The rows of Z fall into 3 groups, and each row is roughly a mix of its group's hidden directions.
Z, 119 rows:
[[ 12 -10  21  -7 -15  -7   3  27  -3 -12  -8]
 [-10  16   9  -5  -7   3   2   9 -35 -11  -1]
 [ -5  -5   2 -15   6  -9  26  23  -3  10 -17]
 [-10   2  13   4   6 -18  20  -6  26 -10  10]
 [ -5  -7  -7  10  14  22 -23  -9  20   2   9]
 [ -1  -9  -1  29   3   2   6  -9   8  28  -5]
 [ 12  -9  -5  17   0  -4  12  -3 -27  23   3]
 [  7  -8   9  16 -21   5  12 -21   9 -18  -8]
 [ -7 -13  -9   6  10  12  -6 -28  17  17   1]
 [  1  -6   0  20 -10  16  20   5  27  -3   5]
 [ -2  -3 -12  -6  12  -8  13  -5 -25  -3 -28]
 [  9  12  18  -6  -9 -35  -6   5   3  -2  -5]
 [  4   6  15  -9  10 -30  19   1 -14  -8  -6]
 [  8  -6   5  23  -3 -17 -11   5  27  -9   9]
 [ 10  -3 -14  19 -18  22  -5   0   3 -21   7]
 [ 10 -18 -16   4   5  15   0  -2  30   8   5]
 [  2   3 -14  14  12 -10 -28  23  -3  -3   4]
 [ -4  -1  12  21   4  17 -15   4   8  15  24]
 [-19  13  -2  -4   9   0  26   0  19  -4  16]
 [ -1   7  10   0   0   3  16 -32  11  17  11]
 [ 11  -7  -5   4 -18 -27  -9  -4   7  -9  22]
 [  6   4  -6 -27  -1  -9 -10  13 -25 -12  -6]
 [-14  -7   9  12   7  -5   1   3  19  24  21]
 [-23  12  10  16 -13 -11  16 -13  15   6   0]
 [ 24 -18   3 -29   1  -1  14   2   4   2   3]
 [ 15  -8   3   8  -1  17   6  29  -8  12  17]
 [ 10 -12   9  12  -6  14  23  16   3  15 -16]
 [  1 -15   8  10 -19  13   3 -26  16  -9  -7]
 [-19   7 -25 -13  -3   2   0 -22  -7  -7 -13]
 [  3 -11   8  12 -26  22  -7 -15  -6  -7 -13]
 [-11   8 -15   9  -8   9 -13 -17  20 -14  17]
 [-17   7  -2  24 -10  22  20   2  -3   9   4]
 [  3  -7  -6  16  -6  19  28   3 -13  16  -2]
 [ -8  -5  -2  -4 -10 -13 -23  26  -5 -19   0]
 [ -1 -14  -4   8   0  15  11  -2  34  -6  13]
 [ -7   6   6 -21   8 -17 -14 -11 -20  14 -11]
 [-15   3   8 -18  10 -12 -12  -5  24 -17   8]
 [  1   8   0  17 -17   2  26   7 -21  10  -9]
 [ -3 -14   8  -8   2   6  27  -3  19  14  18]
 [ 12   0  -6  -1  -7  33 -17  16   3  -4  10]
 [  2  -8 -14   8   7   7 -17  12  28   2  18]
 [ -9   7  -1  21 -18  13 -11 -12  15  20   3]
 [ 19 -24  -2   6  11  -7  -3   8  26   8  -1]
 [ -1   7 -13 -13  14 -12 -26   1  -7  23  -2]
 [-12 -19 -18   3   4  22  -9  13  -9  13  11]
 [  8   6  10   9 -10 -26  15  13 -20   9  -2]
 [-19  10 -24 -10   4   0  -5 -17 -12   9 -16]
 [  9   6 -10 -11   7   4   5  11 -25  24 -16]
 [ -1   7   4 -16   4 -32   1   7 -11 -12 -18]
 [ -6   1  18  -2   4 -14  26   8  13 -17  14]
 [-18   4  12 -18  12 -13  -1  -7   5  27  -7]
 [-25   7  24 -18   2  -5  12  -7 -12  -1   0]
 [ 18  -8   7  22   8  -5 -12   5  24   9 -12]
 [  7  -1  -4 -34  -4  -9   9 -10 -14 -16  -5]
 [ 17 -12 -11  -9   9  29  -4  -4  -9 -13  12]
 [ 19 -23   4  -1   7   3  16  22  -2  12  10]
 [  9  -5  -1  -3  11  -8  15 -14   5  31  16]
 [ 11  -5  -3  19 -12 -10 -18 -15  18 -18   4]
 [-14   5  -8  14  -6   4  23  -8  -9  11 -26]
 [  4  12  14   9 -17 -11  -8  28   0   8  15]
 [  0  -3  -8  21  23   1 -29  -3  -7  -4   0]
 [  3 -14  10  -1 -31  13  -1  15 -10 -10 -11]
 [-22  17  13  -5  13  18   8 -20   7   2  -4]
 [ -3  22  24   0  -5 -12 -13   2  -3  15 -18]
 [  5 -19   2  15   9   6  19 -14  13  20  10]
 [  3 -18   1   4  10  -6  -6  21   8   2  31]
 [ 20   3 -10  19   7  11  11 -11   8 -24  -2]
 [-16  -5   4 -24  -9 -19   6 -13   2  17  14]
 [-10 -12  -9  -8  10  -5 -15  34  -6  -7   3]
 [ -2   8  10   4 -12   2 -11  15  34   5 -10]
 [  8  11   8 -25 -18 -20 -12  -4  -3 -14   8]
 [  6 -15   2  -4 -17  -5   5  -6  -4  33  15]
 [  3 -19  -8   4   6  11  -6  25 -11  24   6]
 [ -2  -2  18   7 -22  23  -3   7  -2 -21 -11]
 [ -4 -17  -2  -1  -4  10 -13 -24  28   2   2]
 [-25  13  -1 -22 -19  -8  11  -2  -3   9  -8]
 [-11 -15 -19  -9 -17   9  -2   4  -8 -27  -4]
 [ -3 -10  18   1   8   0  11  32   3 -12  13]
 [  8  -4  17   6 -10  -5   6  -4  31   6  19]
 [-30   4  16 -13  -4  18  -6   6  -6   8 -10]
 [ -2  -4  30   4 -12 -14 -14  -1 -18  -2 -14]
 [  5  -3 -11   7 -11   3  -3 -31  13 -22   4]
 [ -5  -9  -9  15   4  15 -21  22   0 -16  12]
 [ 22  10  16   2 -14 -23  -6  11  -3 -17   3]
 [-22  15  21 -12   1   1   7 -22   9  10   3]
 [-21  13   3 -23   3   3   0  -9 -23 -11   7]
 [  5   0   6  13  21  -2  -7  16  15 -18  21]
 [ -1  11  15  -1  24 -11   9 -10  16  15  17]
 [ -4   4  -6 -18  -4  13 -12 -14 -27  12 -13]
 [ -5  10   1  26  -9  -1  25   2 -15   0 -16]
 [ 12 -11 -14  20  -8   9 -12  -6  28   2   3]
 [  7 -11   3  12 -11   4 -32   7  -3 -19   9]
 [-10   8   7 -12  18 -12   1  30 -12   6  10]
 [  2   5  -3   7 -21  14  -3  -7  -4 -30 -18]
 [  7  -7   3 -21 -13 -16  14   7 -11  26   6]
 [  0   8  -7  23 -20   1 -13 -21  17   1  -3]
 [ -5  11  17   0   1  -7  29  18 -17   2  -6]
 [ -3   3   0  39   0  10  15  -6  -7   3  -2]
 [-17   7  -2  16   9  22 -13  -7  10 -18  13]
 [ -8 -11   3  -6 -14  31  16  -7  -4 -13  -7]
 [ 12  20  22   5   1 -16   0   2   8 -20 -14]
 [-18  25   9  -7  -2   0  -3 -21  -1   5 -20]
 [-13  -4   0  -7   5  12 -16   9  32  14   2]
 [-16 -15 -15  -7  29   9  -1   0  -2  15  -8]
 [-18   4  17  -9   9  -6  25   3  10  20  -5]
 [  4   4  15  29   9 -26   0   4   6  -8   1]
 [ 26   1   5  19 -14  -8 -15  -5 -10   6  15]
 [-28   3   3 -23  14   0  10 -13   7   5  11]
 [  3   0  -2   5  -7  -3 -21  30 -12 -10 -16]
 [ -4   2  28  -1 -27  10  -5   7  -2 -12 -12]
 [ -5  16  -7   8  -7   7  26  -3  -2 -25  11]
 [  7 -12   8   8  -7  30  21 -13   5   3   8]
 [ 11 -26  18   7  -3   9   2  21   0 -17   3]
 [ -5 -22   3 -18  -2  -9   6  14  -4  24  16]
 [ 21  -5  -8  -8  -7  -7 -24   2 -17  20  -5]
 [  7  -3   2  -8 -24  14  30  -4  -1  12   8]
 [  0   0  21  10 -14 -14  17 -21   4 -12 -12]
 [ 33 -10 -18  15   0  -7 -10   4   4  -3  -6]
 [  6  -9 -12 -16   1   9  25  -1 -17   5 -21]]
One row of each group comes first, with its name. Which group is each row after those in?
[ -9  -5   8 -15   7  13  36   1   3   7  -4] -> (10)
[-10   0 -11 -10  14 -12 -19  10  -9  11 -25] -> (48)
[ 13 -16  15  -5 -15  10  28 -11   6   3   9] -> (66)

[-20   3  -2 -18  -6  12  -3 -21  23  -6   5] -> (48)
[ -7  12   4   9  20  -2  -2 -19  16  11  24] -> (66)
[ 13 -15  -1   8  -2   9  21  12  -2  29  -1] -> (48)
[ -3  10   9 -10   8  -5  22 -28  15  -9   5] -> (66)
[-10  16   7 -10  15 -23 -10  13   6 -21  -5] -> (66)
[ 28  -5  -4  10 -10  17  -3   3 -20   2  17] -> (48)
[ 22 -13 -11   5   2 -24   0   7   2  14  18] -> (66)
[ -6  -3 -24  -4   2  25  -6  -3  17  -6  19] -> (10)
[ -1  -2 -20 -13   2  16  -1 -14 -28  -7 -10] -> (48)
[-13  10  -3 -24  -2  -4   6  22 -11 -11 -19] -> (48)
[-10  -2 -11   4  28  27   3   4  -3  14   1] -> (66)
